One turning vector, and how many steps it has turned
The counts run from 0 to 536.
[-14.8  -0.3  -4.0  19.0  10.9  12.0  17.6 -16.8 -13.4 -14.6  12.0  -6.8
   3.2  13.4  -7.9  -5.5   1.7  -5.6 -17.3  23.6  12.8  11.5  25.4  -4.7
 -16.2  -6.2 -22.9   5.1  24.0  28.5   7.0  28.0  17.3  -8.0 -12.4   3.5
  -4.8  -4.3  -6.1 -17.3 -23.1  42.0 -10.0  24.4   8.8   7.5 -25.9] -> 476
[-14.7   7.6   4.8  11.4   2.3   4.9  23.6 -12.5  11.2 -27.5  11.6 -13.4
  -7.4  27.6  -8.8 -21.1  14.3  -6.1 -15.0  -2.8   3.2  -4.1  20.6  10.8
   4.1   0.1 -10.1 -18.4  10.7  -4.9  -7.6  43.9   7.8   4.9 -14.5   2.3
  -4.4 -31.1  -9.7 -10.3 -28.0  20.5   1.8 -16.4 -13.6   3.6 -33.8] -> 235
[ 11.5  24.3  12.9  -5.2 -14.7  29.3   1.6  -2.3   3.4   0.6 -16.2 -12.0
  26.9 -14.3  -5.6   7.8 -33.6 -22.1 -15.6  32.8  13.9  -9.8  -9.1 -17.5
   6.5   4.5  -2.1   4.9   9.7  -1.8  15.8   1.9  -3.2  20.7  -2.1  18.0
   9.2  11.5  25.0 -22.6 -30.9  11.4  -2.6  -3.7   3.3  32.9  14.5] -> 57
[-14.3   6.5 -11.0  13.1  -8.6 -30.7 -26.7  -2.5 -19.6   0.1  14.1  21.0
  22.6  -2.5   4.4 -22.1 -19.1   8.9   2.1 -18.2  11.9  19.6 -12.1  -8.8
 -24.4  -1.7  -6.4  17.1  25.4  -0.5  -9.9  22.8  27.0 -26.6  -0.3 -11.4
  22.0  -2.4   3.8  10.7  -6.3  20.8  -8.9   5.9  21.6 -19.3  -4.0] -> 123
[  5.2  -0.1   5.1 -11.2  19.5   3.2  -2.1   3.3  25.6  -7.1   3.0 -14.6
   5.9 -17.0   7.7 -28.4  -8.6   0.6  -5.5  31.8   1.7   3.1  16.1 -11.3
 -28.4  -3.0 -17.0  26.7   7.8  24.6   7.7   0.7  -4.4 -10.5  -1.5   9.0
  11.4  11.8  14.6 -18.2 -21.7  30.1 -12.0  17.5  29.2  22.9  26.0] -> 307
[ 14.0  -5.1  26.6 -11.4  -9.8  31.9   2.1  -3.7  27.1  -6.3 -10.1 -20.8
   6.8  -7.5 -10.1 -15.1 -18.8 -11.8  -8.3  33.2   9.1   8.5  -1.2   1.8
  14.9  -2.2  -7.8  -1.0 -15.3  -8.4  -5.6  -8.2 -13.7  19.9  -4.0   8.3
  -7.6 -19.6   7.7 -18.1   1.7   4.4 -29.4 -14.8   0.2  44.6  20.1] -> 220
[ -2.0  20.6  13.6  -8.6 -12.4  25.7  -1.1   1.3   9.8  -0.3 -16.2  -7.0
  24.3 -10.2   2.3   4.6 -25.0 -20.0  -9.7  41.6  12.2 -10.5  -5.6 -20.5
   8.2   6.9   2.2   6.2   5.9   0.4  13.9   8.6  -9.5  22.5   5.8  12.6
  12.7  16.0  28.1 -21.8 -23.2  14.4   2.7  -3.1   7.8  36.6  25.6] -> 58
[-28.7   2.6  -5.0   5.3   1.2 -17.8  -9.4 -12.5  10.0  -5.5   0.2  10.1
  15.8  14.2  18.1 -15.7   4.7   8.5   7.0  13.3  20.3 -11.3   7.1 -11.7
 -10.8   0.2  -5.1  13.6  41.3  -3.7  -7.0  48.6   0.3  -9.1  26.8  -2.7
  18.9  -2.6  11.3  -1.5 -14.6  22.4   3.6 -12.0  32.9  -1.6   8.3] -> 286
[-15.5  -3.4   9.9  15.3  -8.0   6.9  20.0 -17.0   2.4 -21.4  18.4 -16.4
 -28.4  27.0   0.6 -20.7  21.5 -17.0   1.2  12.0   5.7  -8.6  20.6  10.7
  -5.4  -3.4  -7.1  -5.8   3.9   6.3 -10.3  39.5  10.5  -8.1  -6.3 -10.4
 -15.8 -16.0   1.4  11.3   4.3  28.6  -7.0   2.0  -3.8  20.7 -37.0] -> 14
[  4.3  -7.6  16.3 -16.3 -10.6  -7.9 -15.4   6.1  34.9  -5.1  -1.0  -2.7
   6.8  -4.3 -16.0 -34.9 -16.0   2.3   0.2  -7.0 -14.0  21.5 -15.7   7.0
  11.1  -8.9 -11.1  -2.1 -40.6 -29.7  -7.6 -12.3   7.8  11.0  -2.6   7.5
   5.2 -28.1  -8.3 -13.9  -0.6  -9.4 -22.8 -24.2  -2.4   9.7  34.0] -> 380
[-17.2  14.9  30.1  -5.9 -33.3  17.6 -12.4  -6.5   8.8  -8.1 -10.1  -2.2
  -7.1   8.1 -13.5  -3.7  -4.3 -42.7 -18.1  11.0 -12.2  -3.0 -22.3   5.9
  20.9 -14.4   2.4   6.7 -38.4 -11.9  20.7  -5.9  -5.5  -1.0  -3.6  18.8
 -11.6  15.5   5.2   7.8  11.2   0.8  -4.3  -1.3 -33.9  19.3  -0.6] -> 411
[-10.6  14.1  -2.6   9.0   3.2 -24.5 -14.1   7.4  -6.0 -17.8  13.1  16.6
  24.8  -8.6  15.4 -23.1 -15.9  -6.4   0.8   7.9  -1.2  -0.9   7.5 -23.4
 -25.1   6.8   3.0  13.9  12.3   4.5  -9.2  34.5  10.9   0.2  -1.4 -12.4
  25.2   8.9  16.0   1.8 -31.8  26.8  19.3  14.4  28.9  -5.8  -4.6] -> 531
[-19.8  -3.9  14.4  -9.9   0.4  26.6  -0.7 -11.2  20.6   0.2 -19.6  -4.2
  23.9   2.5 -19.2   4.8 -17.1 -12.1 -16.0  36.6   2.0   6.1  -0.4  -5.3
  27.7 -15.6 -13.2   9.2 -12.0  -6.4  23.5  -1.4  -8.0  19.7   8.5  33.3
   4.6   0.8  -0.6 -34.1 -17.2   9.1  -8.0 -10.5  -2.1  18.7  28.8] -> 465
[  5.9  -2.3   2.4   2.7 -40.4   0.1   4.5  -4.5   4.6  -2.5   0.8  -6.9
 -30.1  13.5  -6.3 -17.0  -1.5 -18.7  22.7  -7.7 -16.3 -10.1 -22.4   1.1
  16.4  -6.8   7.9 -10.4 -37.4 -37.3 -18.0  17.8  33.0  12.4 -15.1  -7.9
  -7.5 -13.0  -1.4  18.6  15.7   1.3  -4.3 -24.6  -8.3  18.3   4.2] -> 186
[ -3.1   2.1  13.1  -9.3  -3.8  20.0  13.4 -12.3  31.0  -1.4 -15.3 -23.2
  11.8  10.2 -23.7  -5.6  -8.0   8.3 -14.7   0.4   5.6  -1.8   2.0   8.1
  21.1  -9.0 -20.3 -10.0   6.7 -25.1  12.3   6.2   3.6  13.7  -1.6  26.3
   3.2 -27.0  -7.0 -32.2 -24.0   0.1 -17.6 -41.5  -7.4  12.2  17.1] -> 461
[ -9.9  12.9   5.7   5.0 -25.3   3.7   9.1  -1.2  -3.8 -20.0   4.9  -1.2
 -14.1  17.0 -17.9 -12.9  -7.1 -26.0  -4.1  -8.2 -25.0  -0.2  -9.3   3.9
  21.2 -10.8   2.5 -14.3 -44.7 -27.2  -2.7  13.9  27.9  16.2 -24.3   2.1
 -13.0 -12.1  -9.0   2.1  -9.5   1.0  15.7 -12.4 -28.6   3.9 -16.0] -> 404
[-23.3  -6.7  -2.7  10.3 -22.6   9.7  22.5 -20.5   2.3 -13.7  -3.0  -6.6
 -25.1  35.7  -3.3  -8.0  16.3 -18.6  13.9   3.8  -9.5 -19.4   3.1   0.4
  22.4 -10.3   3.9 -12.1 -10.2 -25.9 -11.4  46.0  21.4  16.5  -2.7  -2.0
 -10.8 -11.9  -4.5  10.8   1.6  14.3   9.7 -19.1  -5.3   5.1 -16.6] -> 19
[  2.0  10.2  19.9  -9.9  -4.6  20.8  -1.6  -0.7  22.7  -3.1  -8.6 -12.6
  15.0 -12.3   8.1  -3.7 -11.2 -16.8  -7.7  46.4  11.7 -17.4   2.6 -17.8
   0.0   3.3  -1.5  10.4  12.1   0.4   9.8  15.2 -20.6  17.9  14.5  13.1
  12.6  13.9  28.2 -18.0 -21.8  15.1  -1.7  -3.8  17.9  34.5  28.2] -> 59
[  0.2   4.6  -6.3  16.5 -40.8   1.3   1.8  -2.0 -20.7 -13.4   7.9   5.6
 -16.3  18.5 -10.0  -9.0 -10.6 -20.0  16.0 -13.2 -14.0   6.2 -21.0  -3.2
  10.9  -6.5   7.7 -10.4 -31.6 -29.5 -17.5  16.7  42.5  11.3 -25.0 -12.5
  -9.0 -13.3  -3.6  20.4   4.1   7.5   3.3  -5.1 -11.8   2.5 -17.4] -> 184
[-25.3 -24.9   3.6  16.1 -27.2   2.3   1.3 -22.6 -11.2  -3.0   2.3   9.6
  -9.3  31.6  -0.8  -7.4   9.5  -2.6  14.2   5.0   9.8   7.4  -4.4   2.9
  16.2 -13.3  -3.4  -6.0  -1.8 -25.7 -22.3  40.6  26.2   1.3   7.3 -13.7
  -8.8 -27.7 -12.6  17.1  26.3  18.0 -21.4 -17.8   8.1   5.4 -16.2] -> 426
[-15.5  21.6   4.3  -0.1 -12.6  22.2  18.8 -16.1   8.1  -5.0 -13.7 -13.9
  -3.3  17.1 -34.3   7.1  -6.8 -17.0 -21.4  -1.2  -9.0  -3.4  -5.9   7.2
  28.4 -16.3 -15.3  -7.8  -8.5 -16.8  25.1   1.8  13.9   5.2 -15.1  34.9
  -5.7  -7.2 -12.7 -25.1 -26.5   5.7   0.2 -22.7 -33.8   2.9  -4.4] -> 243
[-23.2  -3.2   7.9   7.0  -4.8  -4.6  10.2 -12.6  15.3 -18.4   2.8   0.8
  10.1  24.4   6.5 -18.7   5.6   2.3  -0.9   8.2  14.7 -12.4  12.8   0.7
  10.2   2.5  -1.7 -16.6  20.9 -20.6 -18.9  56.6   1.0  17.8  14.0  -7.3
   5.0 -30.8   5.3  -8.2 -21.7  12.8  -2.3 -28.1  10.6   1.9 -12.2] -> 453
[-11.9  -7.5   8.3  -4.1 -10.7 -32.9 -15.6   4.3  19.1 -15.4  14.3  15.4
  10.4   9.0   3.7 -41.9  -5.8   8.1   9.1 -21.5  -9.5  11.1  -7.7   3.6
   4.4  -0.1  -1.0 -10.8 -13.8 -33.6 -30.0  26.6  15.0   6.2   4.8 -14.8
  11.9 -35.0  -5.3   5.1  -5.5   1.6  -3.7 -27.6  10.0 -14.0   5.1] -> 373
[-22.1 -11.5 -11.6   5.1  -5.3 -26.4 -15.4 -11.7  -3.6   1.5  14.1   5.7
 -12.7   8.2  11.5 -31.4  12.9   6.4  14.3  -0.2  -1.8   9.6  -0.9   0.4
 -27.2 -14.9  -6.3  24.1   0.4   7.3  -6.9  20.8  25.5 -35.3   2.5 -11.1
   6.8   3.9  -2.6  19.2  19.5  32.5 -16.4  14.9  28.6  -8.2  10.2] -> 340
[-10.4  -7.6 -16.1   7.9  -3.4 -27.4 -12.4  -8.6  -5.7  -0.3  16.4   1.4
 -15.6   6.2   5.7 -33.0   9.4   9.2  13.3 -11.4   1.7  13.0  -3.8   2.6
 -31.3  -8.5 -14.5  22.0  12.9   5.8  -8.2  18.1  33.8 -42.7  -9.2 -13.3
   9.3  -3.7  -5.0  17.1  11.5  32.1 -16.5  10.7  19.4 -12.4  -1.8] -> 341
[ -8.3 -21.5  -9.1  11.6 -15.7  13.5  15.2 -16.2  -5.0   6.2  -2.7   1.0
   7.8  17.8   0.6   2.7  -7.9  11.0  22.0  13.5  14.8  -6.0   0.1  -9.8
  12.6  -1.6 -10.1  -7.8  22.7 -27.1 -19.7  41.6  30.7  23.7   4.2  -8.3
   2.9 -27.0  -0.7  -1.8  -6.4  18.6 -16.6 -25.8  23.6   8.0   4.7] -> 46
[-19.2   9.9 -24.6   5.3   5.7 -21.2   9.3   2.9   2.8 -16.5  10.0   1.4
  -7.0  11.6   0.9 -18.5  -4.1  -5.9  14.4  -5.8 -22.7  -1.2   6.2 -18.5
  -8.1  -4.6  -6.7  -1.1 -18.2  -9.4   2.0  35.1  36.6  10.9 -13.5  -1.5
  16.6  -0.8  -7.2  -6.3 -39.1  23.9  37.2   2.1  12.9 -22.3   1.9] -> 318
[ 30.6  23.6  -0.2 -12.1  -7.2   9.7  -6.2   3.2   5.3  11.4  -5.6 -15.7
  15.2 -31.1  -2.0 -13.6 -30.9   0.2  -3.4  10.7  15.4   1.0 -18.7  -7.3
 -23.5   6.4  -8.5  24.6  23.0   8.4  10.1 -11.7   9.4 -12.1 -11.1   9.9
  17.4  15.5  21.4 -14.4 -15.9  10.1 -18.9   4.1  16.7  28.2  32.2] -> 522
[ 14.7   6.0  23.0 -10.3  -7.6   5.3 -21.0  10.5  12.4  -6.7   4.4   0.4
  27.3 -14.6 -24.4 -24.5 -35.5 -12.1 -22.1   1.1  -4.0  32.0 -17.4   4.3
   8.8  -8.4 -10.1   4.9 -37.1 -10.4   6.8 -28.6   4.8  -2.7 -16.1  12.6
  -0.6 -10.6  -4.0 -14.0  -4.2  -5.1 -23.3   3.7 -17.8  13.8   9.9] -> 383
[ 13.8  18.4  21.3 -16.9 -20.4 -10.3 -29.8  10.6  18.7  -6.1   6.3  -7.2
  -3.7 -25.2  15.6 -41.0  -9.5 -20.7   3.0  14.3   0.6  -6.7 -19.8  -0.2
 -18.1   7.0  11.5  21.0  -7.9  -2.5  -9.5  -1.7 -11.7 -16.4   3.8  -7.1
  13.6  12.4  31.0  18.2  15.5   8.4 -14.0   0.9  14.3  30.2  27.1] -> 360
[  2.1   2.1  26.3  -2.6 -10.5  32.0   0.9  -6.8   2.4 -11.6  -3.4 -12.5
   7.4  -1.9 -24.6  -6.3 -18.6 -31.2 -26.8  29.2   2.4  23.6  -3.0   4.9
  12.5 -15.0 -12.7   3.6 -26.3   6.0  16.5 -19.2  -3.1  -1.7 -17.6  17.5
 -16.0  -2.6  -4.3 -16.9  -1.3  14.4 -27.4  14.8 -21.3  29.1  -4.9] -> 3
